Each path below is one point turned by a fixed rotation once a step. After each direction that follows a path, write how fast that rotation turns it, in degrees a step (0 if it stays still).
Each turn is a multiple of 5 degrees from 10 to 175, or 0.
Each row of a path follows its step; steps can be skipped.
Rotation 1:
step 7: [-14  13  -4  -2  18   5  26   2   5  -9 -27  22   8 -16  -9  -1  31  18
 -10  -4 -19 -27   1 -10  11   8   7  -8   7 -21   7  22  -5  -3 -17  18
 -10  10   0  -6 -24  -3  11   1 -15  12 -29   8  10   8  -2  -8 -24  12
   3  -3   9  11 -14  27  12  -7  -7   6 -13  27   4 -15  30  -3  -1  16
  -7   3   5  10 -18 -22 -21]
step 10: [ -7   4 -12 -18   6 -25  14 -20   7 -21  -7  -6  -7   2  -4  12   9   7
   4  12 -36 -17 -17  -8  -9  17  13  -2  13 -29   1  14  13   1  -2  16
  -3   5 -16 -19 -24 -23 -17  15 -18  28  -6 -10 -13   2 -10  20   3  -4
  10   4   3   2  -1  13   1  11  -6 -14  14  -2 -11  13  -3  11   4  15
 -17  10 -12  40 -38   0   3]
step 15: [  0  22   5 -12   6  -9  29 -12  19   9 -26  14  19   0 -33   7  10   1
  18   0 -24  -2   0  -7  10 -16  17  -2  -3 -16  15  31  18  -6  -6   8
 -35   4  -9  -5 -13 -19 -26 -11  -2   1   9   4  29  -3   0  12  -9  -4
   8  33   0   2   0  26   1 -17  -2   4 -17   4 -16   5  -6  10   9   9
   0   9   2   2 -27 -13  12]
step 16: [ -8  10  11   2  10   1   3 -10  -2   9  -8  18  18   7 -16  15 -12  13
   3  15  -6 -12  12 -38   1  12  11 -22   7 -29  -3  19 -12  -3   0   1
 -31   9 -17 -12 -16 -11 -12  -2 -19  17 -19  27   1  -4  22 -15 -20   6
  17   6   8  24 -10  14  15  -9 -11   9 -27   1   4 -24   6  15  26  17
   1  14   2  14 -15   5   5]
step 17: [-21   8  -3  16   9  -5  14 -10  -2  -5  -4  24   2  10 -26  -5   2   7
   7  21 -25  17   7   0   9  17   5   5  29 -20  11  15   3  27 -17  24
  -3   1 -14 -23   4   2 -12   2   1  15 -18  -8  -2  20  -2  12 -35   6
  -6   1  18  14  17   9  14   3 -17  19  -2  12   7 -11   3  17   5  12
  -4  26   0  12 -37  10  -8]
step 18: [-24  10 -10  12  -7   2  14   9  -2 -13  -8  10   1 -17 -23   2  17   8
   3   1 -32 -14   4  -8  13  -7  -2 -15  -3 -35  -5  22  15   8 -24 -13
 -26  17  28  -4 -19   2  -5   7  -2   4 -12   6 -14  -5  -2  12   7  13
  -1  -1  13  19  13   6  -9  19 -13   6  -7  33  -6  -1  10  10  16  13
 -18  33  -1  21 -17   1 -20]
step 20: [  6  27  -9 -15  19 -17  28 -14   1  -7  -9  19  11  18 -23  14  -7   8
 -14  12 -14   2  -3 -19  -7  -4  -1  -2   0 -22  -2  -1  -3 -15 -24  10
 -26  -4 -12   5 -25   1 -11 -19 -13  17 -25   7  -2   1   8  -5   4   6
 -15 -17  12   3   4  17  18   9 -22 -33  -7  12 -18   6 -15  23   5   3
 -14   6  20  25 -16   1 -10]
step 21: [ -6   8 -12 -29 -21  10   9 -32   8 -20  18   1  -4  -1 -12  15   9  -7
   6   8 -11  11  -2 -16  -3  21   3   2  -8 -24  -9  16   6 -18 -27  19
 -18  11 -36 -33 -21  -3 -20   6   7  10  -5  -7  -8   7   1  -2 -17   6
 -11  -9   5  10   3  10  -3   6 -38  -1   6  14 -17 -11   1  11  17  10
   8   6 -17  22 -22   2  -4]
step 22: [ -1  12 -15  -4  11  17  15 -13  26 -10  -9  20 -21   8 -24  14  36 -14
   7  -6 -17  -8   5  -8  -8 -16   5  -2   4  -1   8   5 -16  11  -2   2
 -19  -6 -13 -30 -42  16   1   3   1  17  -1  12  11  -1  11  10  -4  10
  -7  16  11  -9  15   6   0  -2 -13  16   2  45 -12   1  -5   3  28   5
  -7  16  -2  22 -18  -1  -8]
[  2   2   7   2   1   1   2   1  -3   1   6  -3  -1  -7  -4   2  -5   0
  -1  -1  -3   0  -4   2   7  -4   0  -2  -1   9   0   0   3   3  -3   0
   1  -1   2   5  -5   0 -11   5   2  -1   5  -1   0  -3  -4  -3   1   0
  -3   2   3   0  -1   0   6   3   5  -7   0  -3  -3   0   4  -1   0   3
  -6  -3   4   5   1   1  -5] : 70
[  2   1  -1  -4   2   4  -1   1   0  -1   2  -4   0   0  -4   0   5   8
   1  -3  -3  -2  -1  -1   2   0   3  -4   0   6  -5  -4   1  -2   4   4
   7   3  -2  -1  -2   2   1   2  -3   6  -2   0   0   5   6   4   4 -10
   3   0  -1   0   4   0  -5  -9   9  -3   2  -3  -2   3   2  -1  -5   1
   5   2  -4   4   0   1   5] : 25
[ 0  3  2 -3 -4  6  2  1  1  8 -6  6 -8  1 -1  2 -1  8 -4  2  3  1 -3 -6
 -2 -2  3  0 -1 -1  4  3 -3 -3 -3 -2  4 -4 -3  3  4 -3  2  2  8  2  4 -1
  0  7  0 -1  0 -5 -2 -3  3  2 -3  3  1  4 -2  0 -3 -2  4 -5 -1 -3  1  2
  4 -1 -5  4  2  3 -5] : 80
[ 1 -7 -3  1  6 -3  4 -1  7  2  1  1 -1  1 -2 -7  1  0  5  1  4  4 -2  3
 -4 -2 -1  1  0  5  3  2  0  5  2 -1  0 -1 -2 -3 -1 -3 -1  0  5  4  4 -4
 -1  2 -7  5 -5 -3 -4  1 -2  1  2  2  8  2  1  1 -4 -4 -6  8 -6 -1 -1  0
  6  6 -1  2 -2 -2  4] : 160
[ 5  6  1 -2 -5  0  2 -1  2  3  5  2 -5  3  3 -5 -1  0  5 -7  0 -3 -1  8
  1 -1  3  3  0  3 -4 -2 -2  4  4 -2 -6 -6 -4 -3  1 -2 -1 -8 -1 -5  0  5
  1  1 -2 -2  6  0  0 -7  2  1  2  1  0 -5 -3  3  1 -3 -5 -5  4 -1  4  4
  0  0 -2  3 -1 -8  0] : 40
[ 4  3  0 -2  2  0 -1 -5  0  0 -4  1  4  6  1  0  1  3 -3 -2  4  5  2  2
  4  0 -4 -3  5 -2  4  6  4 -7  0  2 -2  0  2  0  1 -2 -4 -4 -7  0  3 -5
 -6 -5 -1 -7  8 -5  3  2 -1 -1  1  1 -1  5  0  1  1 -6 -4  2 -7  0  3  0
  0 -8 -3  5 -1  0  3] : 70
